[[125 115 129 140 117 148 127 132 135 113 128 129 115]
 [143 139 129 129 135 129 142 129 131 137 141 143 135]
 [128 143 129 125 130 119 121 118 132 137 124 126 132]
 [148 139 125 124 135 123 142 127 128 139 144 146 136]
 [134 128 130 134 128 136 126 132 134 128 132 132 128]
 [149 147 123 118 138 112 134 123 126 147 141 143 141]
 [137 141 129 130 131 127 133 123 134 136 134 136 132]]
:
[[115 135 132 136 128 141 132]
 [129 143 126 146 132 143 136]
 [128 141 124 144 132 141 134]
 [113 137 137 139 128 147 136]
 [135 131 132 128 134 126 134]
 [132 129 118 127 132 123 123]
 [127 142 121 142 126 134 133]
 [148 129 119 123 136 112 127]
 [117 135 130 135 128 138 131]
 [140 129 125 124 134 118 130]
 [129 129 129 125 130 123 129]
 [115 139 143 139 128 147 141]
 [125 143 128 148 134 149 137]]

[[142 127 151]
 [128 130 124]
 [133 139 132]
 [153 135 131]
 [124 132 123]
 [133 117 129]
 [133 142 134]
 [128 149 127]
 [128 137 127]
 [129 123 133]
 [128 128 113]]
:
[[151 124 132 131 123 129 134 127 127 133 113]
 [127 130 139 135 132 117 142 149 137 123 128]
 [142 128 133 153 124 133 133 128 128 129 128]]

[[135 126 128 148 141 140 125 129]
 [133 130 125 149 131 132 143 130]
 [134 140 141 102 121 128 130 143]]
:
[[129 130 143]
 [125 143 130]
 [140 132 128]
 [141 131 121]
 [148 149 102]
 [128 125 141]
 [126 130 140]
 [135 133 134]]

[[120 136 123 118 120 133 137]
 [125 114 118 115 134 148 101]
 [135 144 128 153 130 150 120]
 [118 125 117 111 130 141 123]
 [129 143 126 128 124 135 130]
 [119 115 119 142 114 129 129]
 [134 125 117 127 117 126 129]
 [140 127 126 120 111 131 129]
 [128 128 128 129 128 128 128]
 [117 130 119 137 124 124 124]]
:
[[137 101 120 123 130 129 129 129 128 124]
 [133 148 150 141 135 129 126 131 128 124]
 [120 134 130 130 124 114 117 111 128 124]
 [118 115 153 111 128 142 127 120 129 137]
 [123 118 128 117 126 119 117 126 128 119]
 [136 114 144 125 143 115 125 127 128 130]
 [120 125 135 118 129 119 134 140 128 117]]

[[143 107 114 103 155 130 157]
 [143 108 114 103 155 138 156]]
:
[[157 156]
 [130 138]
 [155 155]
 [103 103]
 [114 114]
 [107 108]
 [143 143]]

[[127 137 145 147 126 132 124 137 122 133 130 121 110 128]
 [126 121 126 130 128 122 126 125 121 125 126 135 127 125]
 [132 135 122 115 130 137 132 126 141 132 135 123 133 132]
 [138 135 123 128 146 132 152 129 151 142 133 100 122 147]
 [131 141 127 117 128 142 128 126 137 134 141 125 124 130]]
:
[[128 125 132 147 130]
 [110 127 133 122 124]
 [121 135 123 100 125]
 [130 126 135 133 141]
 [133 125 132 142 134]
 [122 121 141 151 137]
 [137 125 126 129 126]
 [124 126 132 152 128]
 [132 122 137 132 142]
 [126 128 130 146 128]
 [147 130 115 128 117]
 [145 126 122 123 127]
 [137 121 135 135 141]
 [127 126 132 138 131]]

[[128 141]
 [146 139]
 [135 149]
 [143 129]
 [144 142]
 [148 137]
 [133 150]
 [146 130]
 [138 147]
 [147 139]
 [131 148]]
:
[[141 139 149 129 142 137 150 130 147 139 148]
 [128 146 135 143 144 148 133 146 138 147 131]]

[[123 132 124]
 [123 137 125]
 [124 137 125]
 [123 137 125]
 [123 133 135]
 [123 137 125]
 [151 130 138]
 [119 137 125]
 [123 137 125]]
:
[[124 125 125 125 135 125 138 125 125]
 [132 137 137 137 133 137 130 137 137]
 [123 123 124 123 123 123 151 119 123]]
---
[[120 149]
 [111 156]
 [136 119]
 [131 131]
 [141 138]]
:
[149 111]

[[139 114 132]
 [114 106 119]
 [123 153 131]]
:
[132 106 123]

[[120 121]
 [152 148]
 [152 147]
 [113 110]
 [106 121]]
:
[121 152]

[[133 100 155]
 [135 110 146]
 [128 115 129]
 [121 153 102]
 [132 103 119]]
:
[155 110 128]

[[151 142]
 [157 137]]
:
[142 157]

[[134 151 113]
 [109 111 134]
 [150 131 135]
 [151 125 141]]
:
[113 111 150]
